Points and heights
j944: [111 129  99 122 143 129 133 115 118 155 144  70 100 154 106 165 118 185
 113  98  93 105 120 118 155 130 125  84  67 134 134 141]  height 0.96
j854: [114 106 141 141 127 121 129 138 127 119 120 113 118 140 108 157 126 158
 126 118 114 115 128 117 124 142 141 139  94 146 126 130]  height 0.50
j733: [ 75  71 140 153 108  72 201 168 115  90 120 116 111 148  92 157 113 172
 150 124 138 124 120  77 134 184 116 177  99 134 149 130]  height 1.18
j156: [ 88  88 136 160  89  77 175 170  99 107 112 124 132 138 121 163 104 162
 147 153 134 122 120  79 152 174 133 185 107 148 132 116]  height 0.05
j732: [ 99 107 112 140 120 117 154 135 108 136 153  66 101 155 105 161 117 191
 121 101  98 100 119  94 161 146 125 122  61 135 133 134]  height 0.98
j817: [105  93 146 154 114  95 150 162 117 110 122 130 128 130 115 158 115 156
 140 141 130 120 131 101 127 160 134 172 109 149 124 128]  height -0.09
j955: [206 167 147  99 168 155  79  68 160 136 150 138 119 110 123  79 190  93
  77  96 100 144 142 201  90  42 113  83 180 116 148 136]  height 1.04
j211: [114 138  94 120 139 139 112 114 118 158 133  98 110 152 128 159 120 170
 115 110 112 109 115 122 152 126 136  76  85 129 127 134]  height 0.87
j499: [131 126 133 102 139 135 126  83 156 113 135  85  96 158  85 140 137 154
 111  86  77 137 127 141 131 116 131  95  70 138 142 140]  height 0.78
j392: [160  62 166 141 128  93 153 161 175  72 118 154 124 122  83  83 127 100
 153 116 107 169 140 154  77 168 106 216 141 136 141 151]  height 0.03
j307: [154 180 109  83 139 166  73  57 157 141 145 122 133 109 153 104 166  90
  97  95 124 138 133 174 128  71 144  45 142  98 134 116]  height 0.83
j747: [126 183  98 114 140 165  78 117 112 171 108 151 146 101 187 135 158 105
 131 154 163 103 137 144 147 101 155  67 160 101 104 102]  height 0.98
j934: [ 83  73 146 142 111  95 188 162 117  92 145 100  95 146  78 143 120 176
 128  99 121 113 123  81 127 166 134 159  79 136 144 139]  height 0.82
j317: [123 142 106 122 141 149 100 112 126 150 120 120 119 134 140 150 136 147
 120 120 125 116 122 132 139 120 149  82 108 127 121 125]  height 0.77
j706: [ 92  66 142 152 121  72 197 178 119  87 127 125 117 141  85 151 102 163
 150 131 136 136 126  83 116 177 109 185 111 139 147 142]  height 1.01
j858: [ 83 108 130 157  83  98 153 166  84 116 124 125 129 145 137 161  99 159
 139 149 133 112 123  83 158 172 135 160  93 135 126 112]  height 0.22
j323: [ 86  89 139 159  89  79 171 169 101 105 117 122 127 142 119 165 107 162
 145 146 133 117 126  80 151 175 132 180 101 147 130 115]  height 0.05
j890: [173 174 128 115 153 177  87 102 131 153 104 188 164 100 179  91 142  62
 119 159 157 144 137 157 106  75 117  98 199 109 104 129]  height 1.04
j722: [183 104 163 117 159 136 117  95 179 104 138 133 111 154  89 105 155 109
 124  99  90 172 125 170  85  93 125 145 129 136 147 143]  height -0.39
j937: [111 151  68 117 141 143 122  99 105 179 148  94 107 158 131 158 102 172
 107 102 109 107 110 117 171 123 123  45  70 120 130 143]  height 1.17
j835: [ 77 131 105 144  75 119 133 168  68 130 138 129 127 146 159 154  82 154
 136 151 137 110 124  90 168 173 130 136  90 120 120 109]  height 0.81
j750: [ 85 142 113 140  90 125 119 162  79 142 130 139 133 133 157 155  90 144
 130 156 147 102 123 110 156 163 134 132 105 127 113 107]  height 0.40
j844: [ 71  93 129 158  77  81 179 173  95 112 112 125 133 142 135 157  90 155
 149 157 141 129 111  75 163 182 140 186 112 139 128 109]  height 1.08
j353: [129  82 157 123 119 124 169 131 142  82 144  95  99 159  61 121 121 132
 119  84  88 142 116 122 110 138 131 147  75 140 141 154]  height 0.73
j512: [121 163  62 111 148 155 103  88 124 167 140 115 111 149 152 141 124 165
 111 110 121 116 114 126 155 103 140  32  92 116 129 132]  height 1.06
j384: [191 176 145 101 152 167  79  82 145 142 129 154 144 112 147  90 161  74
  99 123 123 167 141 185  91  58 131  82 192 111 134 123]  height -0.18
j664: [ 89  79 136 161 100  70 187 171 109 100 113 121 129 141 110 164 107 164
 149 145 137 127 121  77 144 178 124 187 107 148 138 124]  height 0.48
j687: [144 170 122 120 150 166  85 120 122 161 110 174 152 102 178 119 151  87
 134 160 163 122 139 141 119 102 143  98 180 109 106 113]  height 0.88
j37: [156 175 115  87 140 166  75  57 159 138 144 121 133 111 146 106 169  94
  97  95 121 140 136 172 127  73 142  50 140 102 136 118]  height 0.80
j389: [160 167 108  88 150 148  86  33 174 117 149 118 117 123 132 114 172 115
  95  76  95 140 140 177 125  68 123  48 114 108 140 119]  height 1.10
j839: [169  73 175 137 126  97 147 157 178  85 119 148 132 114  85  74 139  88
 153 117 109 163 148 159  78 164 110 219 162 133 150 140]  height 0.38
j112: [109 142  76 120 136 138 125 110 105 175 150  86 108 160 125 164 102 176
 109 101 104 101 109 117 172 130 118  66  65 122 129 141]  height 1.13
j171: [178 178 123 112 151 178  83 101 128 154 105 185 163 102 184  96 148  65
 115 156 150 144 139 166 106  69 117  91 198 108 107 126]  height 1.06
j344: [142 161 128 121 151 161  94 130 124 161 118 183 154 104 177 113 143  82
 140 168 173 122 133 134 110 110 131 123 186 120 102 120]  height 0.96
j61: [131 160  99 113 144 162  89 104 133 161 120 128 126 124 153 137 150 128
 119 123 136 117 125 138 139 109 154  64 126 114 119 119]  height 0.83
j710: [142 182  99 111 145 171  78 108 122 170 110 149 145 103 179 127 163  96
 124 142 151 115 135 151 134  94 160  59 163 102 108 104]  height 0.87
j135: [143 145 148 124 147 157  97 124 133 143 114 145 142 108 141 124 145  90
 136 145 139 126 140 138 117 116 138 121 160 125 110 124]  height 0.59
j700: [186 162 153  98 159 160  82  77 159 132 136 137 134 113 130 101 173  86
  99 112 113 158 138 178 104  63 132  84 174 113 136 127]  height 0.20
j925: [ 89 110 129 151 100 107 147 151  98 124 136 105 117 148 124 168 111 173
 132 130 121 104 127  87 158 160 124 142  80 138 132 122]  height 0.47
j576: [131  52 166 148 128  81 185 177 146  56 119 150 127 129  66 108  89 124
 150 120 119 162 133 125  98 171  86 202 126 129 133 172]  height 1.11
j827: [120 108 143 112 130 129 154 108 140 108 139  77  91 162  69 137 127 153
 111  85  82 132 120 129 125 132 135 115  63 138 141 141]  height 0.64
j155: [135 122 154 141 134 133 123 159 131 136 127 153 155  97 139 115 127  82
 162 168 163 126 132 123 105 143 123 192 178 138 109 134]  height 0.61
j547: [ 85 167  90 123 105 138 102 144  81 160 133 129 130 140 168 156  83 158
 123 153 138  99 117 121 168 143 121  90  95 118 111 118]  height 0.94
j45: [ 88  90 133 157  90  74 176 175 105 111 113 131 136 133 124 158  98 155
 147 160 141 126 117  86 151 175 136 190 116 151 127 118]  height -0.06
j941: [156 189  96 106 144 174  72 100 120 164 107 152 151  98 186 117 167  87
 120 139 148 125 138 162 128  78 156  58 175 102 110 101]  height 0.95
j477: [179 178 130 104 146 177  79  91 134 144 117 158 154 108 164  98 152  65
 110 134 133 156 138 174 104  71 136  75 187 108 117 120]  height 0.26
j575: [135 186  90 111 145 168  78 112 115 175 106 149 148 100 188 132 165 104
 129 147 159 106 137 147 145  93 160  55 161 101 105  98]  height 1.01
j713: [125 186  82 114 143 168  82 106 114 178 122 131 140 109 180 131 153 115
 125 140 151 104 126 141 157  96 159  46 145 103 110 105]  height 1.02
j662: [191 182 132  91 147 175  68  75 143 140 146 148 137 105 149  80 166  79
  88 112 121 159 138 196  92  55 130  72 186 104 139 128]  height 0.24
j786: [173 109 177 135 144 127 127 137 176 104 104 150 156  97 114  81 141  73
 145 143 135 141 158 150  85 125 107 201 196 143 134 131]  height 1.05
j604: [196  91 169 121 151 113 149 128 192 104 125 139 126 127  78  72 156  72
 139 102 111 167 147 185  73 121 125 198 179 134 168 119]  height 1.16
j276: [164  77 182 141 132 110 138 156 169  97 111 141 151  94  97  86 136  79
 153 136 124 142 155 137  93 153 108 213 171 137 132 146]  height 0.95
j306: [160 133 161 135 136 153 120 136 160 107 103 169 163  95 142  71 132  68
 143 159 161 136 142 141  89 117 102 190 204 139 115 133]  height 1.13
j458: [206 166 158 102 167 155  82  78 162 139 139 147 126 113 125  79 182  89
  82 109 108 159 140 197  86  45 120  92 192 122 147 131]  height 0.59
j181: [ 75 125 108 148  67 114 141 170  67 126 136 130 126 143 159 151  81 151
 140 152 138 111 125  84 165 178 134 145  93 119 122 106]  height 0.96
j746: [109 129 133 146 117 122 131 174 100 156 144 155 155  99 153 126 111  86
 162 169 193 117 113 116 123 158 137 186 172 128 100 120]  height 0.95
j670: [150 166 131 114 148 170  87 114 130 154 111 159 148 107 164 115 149  82
 127 147 148 130 139 148 119  97 145  90 170 110 106 120]  height 0.66
j863: [132 152  84 107 151 151  93  83 143 151 136 115 107 141 143 141 144 159
 109 100 110 124 124 136 139 102 147  48 102 121 131 129]  height 0.97
j972: [158 126 159 139 124 149 123 146 154 108 106 165 166  96 141  76 131  65
 152 158 162 131 134 134  93 131 105 204 199 136 110 133]  height 1.14
j352: [124 195  83 114 146 161  81 104 108 182 116 134 150 100 200 132 155 109
 128 150 154  95 131 143 163  85 156  42 154 101 103  98]  height 1.18
j90: [159 169 115  85 149 152  81  37 172 122 144 118 119 122 132 112 173 109
  96  81 102 141 139 176 125  66 128  49 121 106 140 121]  height 1.04
j740: [133 133 127 141 133 142 121 159 119 149 133 174 159 102 164 107 126  74
 158 170 187 120 118 121  96 144 125 190 194 130  98 124]  height 1.13
j487: [120 157  86 102 162 121 122  68 139 151 156  87  75 151 108 155 136 187
 112  90  78 127 141 134 154 104 125  40  79 131 157 134]  height 1.29
j146: [108 170  65 120 129 153 109 108 100 174 140 109 121 152 155 150 101 166
 112 123 131 107 102 123 171 114 133  45  88 118 118 133]  height 1.07
j205: [123 177  53 108 149 160  99  80 129 166 145 118 114 144 165 131 133 156
 111 108 124 116 112 126 150  92 146  23 101 112 125 127]  height 1.12
j129: [113 148 134 133 127 143 100 143 110 155 119 142 138 113 149 147 130 117
 139 152 155 106 133 128 133 141 147 127 138 123 109 111]  height 0.48
j448: [144 140 147 131 143 156 111 138 141 136 116 175 159 101 159  98 129  65
 148 165 169 128 133 132 100 126 115 170 193 132 105 132]  height 0.94
j386: [191 180 136  97 148 171  72  79 146 143 141 151 140 108 148  82 162  77
  91 116 124 162 138 193  91  56 130  75 189 107 135 124]  height -0.03
j578: [ 73  65 141 142 116  76 203 168 126  84 136 114  97 143  79 141 116 176
 139 108 134 116 118  82 124 181 120 172  93 132 150 142]  height 1.29
j368: [111 138 101 108 154 124 139 100 126 153 151  60  80 152  89 163 121 196
 114  90  78 115 131 133 151 122 124  76  62 135 143 138]  height 1.22
j421: [ 92 119 132 150  95 107 140 166  94 127 122 134 132 127 139 156 103 142
 140 156 150 112 123 100 147 167 142 163 114 141 115 110]  height -0.26
j411: [ 99 108 125 138 124 118 147 139 112 128 136  86 104 152 103 163 122 178
 120 109 107 106 123  99 145 146 134 126  75 142 134 131]  height 0.61
j813: [153 189  99  94 137 176  71  83 136 159 125 132 145 101 175 108 165  87
 107 120 141 130 133 168 130  78 155  49 161 100 121 107]  height 0.77
j914: [177 160 120  99 163 139  93  33 185 101 139 126 102 133 109 117 181 135
  95  71  81 147 139 179 115  64 112  64 107 117 143 130]  height 1.19
j739: [ 94 102 134 149  93  91 182 192  95 132 134 136 145 112 131 134  93 122
 166 180 172 140 102  93 142 177 143 205 159 134 115 129]  height 1.10
j420: [ 74 134 114 142  69 119 132 175  69 134 134 137 131 132 161 147  79 137
 135 163 147 111 119  97 161 175 144 147 112 127 113 103]  height 0.88
j830: [ 78  79 141 161  97  80 186 164 103  96 120 114 121 150 107 163 116 172
 147 133 131 118 122  70 150 178 122 176  91 139 141 120]  height 0.95
j789: [133  58 166 151 125  84 174 168 141  69 124 143 134 124  88 121  93 125
 152 128 119 155 132 118 105 163 100 202 125 140 126 165]  height 0.82
j492: [ 92 132 133 146  98 119 132 170  91 144 131 141 143 112 147 144 105 112
 145 162 172 110 123 109 144 166 145 164 136 132 110 109]  height 0.23
j429: [ 91 103 123 145 109 109 157 142 105 121 150  80 107 153 110 160 118 188
 128 110 110  99 122  86 161 153 124 136  66 136 135 131]  height 0.86
j431: [127 168  61 103 152 156  98  73 134 164 143 118 108 148 159 135 136 158
 107 101 114 120 118 126 142  95 145  24  97 114 132 126]  height 1.10
j139: [ 97 125 116 136 116 122 124 141 100 137 131 109 119 147 130 167 110 169
 124 128 124 103 121 107 152 148 131 119  86 135 126 125]  height 0.50
j821: [157  65 186 151 122  93 152 173 157  88 110 141 158  88  91  88 127  91
 156 141 132 144 145 134 105 173 108 225 171 129 126 155]  height 1.06
j690: [ 76  70 144 146 112  80 195 167 121  89 133 112 102 145  85 148 116 175
 138 113 133 120 122  78 127 177 122 172  90 135 146 137]  height 1.07
j237: [142 163  91  90 149 148  86  47 164 133 145 119 113 135 144 127 158 135
 103  85 100 138 132 156 131  82 137  38 104 110 138 122]  height 1.05
j791: [104 114 113 126 135 121 158 126 115 138 151  57  87 152  87 158 120 190
 117  91  88 109 122 111 146 138 134 104  56 135 135 137]  height 0.93
j337: [105  92 141 157 106  81 162 175 110 113 124 134 138 122 121 153 104 148
 152 159 143 129 121  95 132 167 136 192 129 150 119 127]  height -0.68
j134: [ 68  97 124 152  76  80 185 176  99 116 109 126 135 134 136 149  83 151
 149 168 150 136 105  79 161 182 148 194 122 140 124 108]  height 1.16
j305: [105  94 140 136 121 116 165 139 123 107 140  84  96 152  81 147 124 168
 117  91 103 119 123 104 126 146 141 135  71 142 138 140]  height 0.37
j172: [195  88 166 121 152 117 146 127 194 105 126 141 127 130  76  74 156  76
 137 101 108 170 142 187  75 118 121 195 172 136 169 121]  height 1.14
j409: [209 161 157 100 178 151  89  69 169 134 147 141 114 116 113  80 196  97
  79  92  98 145 141 197  90  39 110  91 179 121 152 139]  height 1.13
j966: [ 91 124 109 140 102 118 134 144  90 138 144 107 122 153 138 163 101 171
 123 130 122  99 119  95 167 158 117 121  75 125 128 122]  height 0.70
j735: [159 134 159 131 136 155 120 137 160 114 106 172 167  95 147  74 130  65
 143 158 163 134 140 140  90 118 106 187 204 139 112 130]  height 1.11
j606: [ 77 161  90 131  85 132 111 158  69 146 138 127 128 140 170 158  75 155
 129 156 134 103 123 109 172 162 115 109  94 118 113 115]  height 1.07
j451: [114 187  71 114 134 158  97 107 103 176 132 121 133 132 175 137 117 145
 117 137 142 103 111 129 172  99 148  37 118 115 111 119]  height 1.09
j365: [111  58 159 139 125  85 196 170 132  67 135 126 112 140  68 123  96 139
 140 112 120 144 122 101 112 162  98 183 106 136 143 171]  height 1.07
j665: [109  61 159 135 117  94 196 164 136  69 141 114 105 144  66 123 100 144
 130 101 114 139 121 102 113 157 107 175  97 136 142 167]  height 1.01
j696: [ 97 181  69 121 118 148 106 118  89 174 140 114 126 150 161 150  90 168
 114 139 135 103 101 119 177 122 121  53  85 120 115 133]  height 1.18
j91: [111 184  54 119 133 156 109 101 100 177 141 114 123 151 166 138 103 166
 109 127 135 107  96 121 173  98 137  25  97 120 116 131]  height 1.19
j348: [ 85 133 119 143  94 121 124 159  85 136 128 134 129 137 151 158  96 147
 132 151 141 104 123 105 152 162 138 139 102 132 114 112]  height 0.18
j185: [ 88 125 130 147  93 111 133 163  88 130 124 134 129 133 145 159  96 148
 135 153 143 108 124 101 150 166 140 151 108 134 115 108]  height -0.04
j270: [100 195  68 121 122 144 104 110  87 177 137 124 132 141 174 139  93 162
 111 155 141  96 104 121 181 108 127  36 102 121 112 130]  height 1.34
j766: [190  98 162 116 160 135 125  99 186 102 140 138 107 156  84  98 157 110
 125  93  94 175 122 176  80  98 123 155 128 136 154 144]  height 0.51
j495: [186  85 157 123 149 121 139 119 189  97 135 135 117 148  79  89 147  99
 137  97  99 176 130 176  76 118 121 186 139 142 157 138]  height 0.94
j654: [ 93  72 137 159 109  68 195 177 113  98 114 128 129 140  99 160 104 163
 154 146 139 136 122  80 132 180 118 192 116 143 140 132]  height 0.75
j447: [110 126 102 122 144 127 140 119 117 152 146  62  95 152  99 165 118 191
 114  94  90 105 121 118 154 130 122  89  62 133 133 140]  height 0.99
j434: [ 76  79 144 158  99  83 186 164 106  94 125 111 112 149 102 158 118 176
 144 123 129 114 122  71 146 176 122 171  86 135 143 126]  height 1.03
j643: [156 142 159 126 150 157 107 127 147 133 109 167 159 101 149  96 133  68
 140 158 151 138 141 140 102 111 115 153 191 130 107 135]  height 0.77
j426: [179 106 175 130 151 125 125 128 179 110 111 145 150 105 105  89 143  74
 139 134 123 152 159 158  85 120 115 187 187 142 141 130]  height 0.95
j873: [193 156 160 103 169 152  90  71 165 129 140 136 125 118 117  96 184  94
  98 106 104 158 140 181 100  54 126  90 172 121 145 132]  height 0.51
j586: [156 106 170 148 110 126 143 169 145  97 105 146 166  90 124  69 136  75
 164 157 156 136 129 131 101 152 106 232 191 136 112 144]  height 1.21
j196: [103 119 103 130 133 122 150 126 108 146 151  57  96 152 101 164 117 191
 116  96  89 103 119 109 162 140 123 101  60 133 134 140]  height 1.05
j8: [ 84  82 139 161  97  75 184 168 106 101 113 118 124 144 111 165 110 166
 150 141 134 122 123  75 149 176 124 181  97 144 138 121]  height 0.59
j208: [113 128 106 115 146 132 134 111 126 148 141  72  92 153  98 162 125 185
 114  92  89 111 123 122 146 126 130  86  70 139 138 137]  height 0.85
j351: [ 97  89 137 157 100  76 170 173 105 110 119 132 132 129 121 160 104 156
 148 155 137 123 122  89 140 172 134 186 115 151 125 122]  height -0.53
j979: [147 139 152 127 144 152 108 135 141 136 117 166 156 100 149 106 130  74
 149 163 157 131 139 132 103 123 120 163 185 131 108 135]  height 0.78
j805: [111 133  93 121 145 132 127 110 115 159 143  79 100 155 111 164 115 184
 112 100  99 105 116 119 158 128 123  75  67 131 136 139]  height 1.00
j798: [195 195 114  97 135 178  61  78 127 146 133 152 154 102 171  85 157  67
  93 126 126 163 144 201  93  57 128  67 195 102 135 118]  height 0.98
j579: [ 77  87 137 164  84  77 180 169  97 106 112 119 131 148 126 164 106 163
 149 148 132 119 121  71 159 175 131 180 100 141 133 111]  height 0.78
j300: [169 191 111  95 132 178  69  81 132 148 124 145 153 101 174 100 158  73
 104 126 134 146 139 181 116  68 143  57 177 102 120 112]  height 0.68
j834: [146  98 157 112 133 133 136 107 160  92 139 104 102 164  74 124 138 126
 120  89  79 154 118 144 102 121 131 139  81 139 138 151]  height 0.79
j542: [160 131 164 131 143 150 119 134 162 112 104 166 162  95 142  80 134  66
 144 155 157 139 145 141  90 118 108 184 201 140 116 133]  height 1.03
j189: [157  94 178 148 117 118 141 170 150  99 107 144 164  89 114  79 136  77
 163 154 149 138 137 133 102 155 106 227 183 136 117 146]  height 1.11
j379: [ 94  97 131 152  90  81 183 188  99 123 124 137 142 116 128 144  92 139
 161 180 158 141 101  89 143 177 140 206 149 141 117 128]  height 0.94
j342: [170 158 119  96 159 140  93  29 187 101 140 122 100 134 109 121 176 137
  95  71  80 144 138 178 119  67 115  59 104 121 142 128]  height 1.17
j358: [163 128 166 131 146 145 119 133 164 112 104 161 161  96 134  83 135  71
 143 154 150 142 148 144  92 118 108 183 198 143 119 136]  height 0.96
j812: [106 103 134 139 124 115 147 139 117 122 132  91 105 149  98 161 124 173
 120 109 111 112 125 104 132 145 137 131  77 146 135 132]  height 0.52
j82: [170  77 182 138 130  98 144 157 178  91 113 146 138 106  86  68 146  78
 154 124 118 156 155 157  82 162 107 223 174 131 152 134]  height 0.84
j136: [ 91  75 142 154 108  81 184 169 115  94 124 121 114 140  94 158 112 167
 142 127 132 123 129  80 126 172 123 176  97 143 140 133]  height 0.66
j894: [ 96  92 142 156 105  91 162 164 107 105 123 118 123 138 111 162 114 167
 138 135 129 113 130  88 137 166 130 170  95 146 132 124]  height 0.12
j439: [173 162 145 120 153 166 101 107 153 139  99 191 164 102 166  79 133  60
 119 160 167 155 141 154  92  88 108 125 207 125 110 133]  height 1.01
Rows and their valley's bottom
Which row is the lowest point of the valley that each row below runs down into?
j827 => j305
j156 => j337
j854 => j337
j342 => j384
j914 => j384
j839 => j392
j739 => j337
j353 => j305
j941 => j384
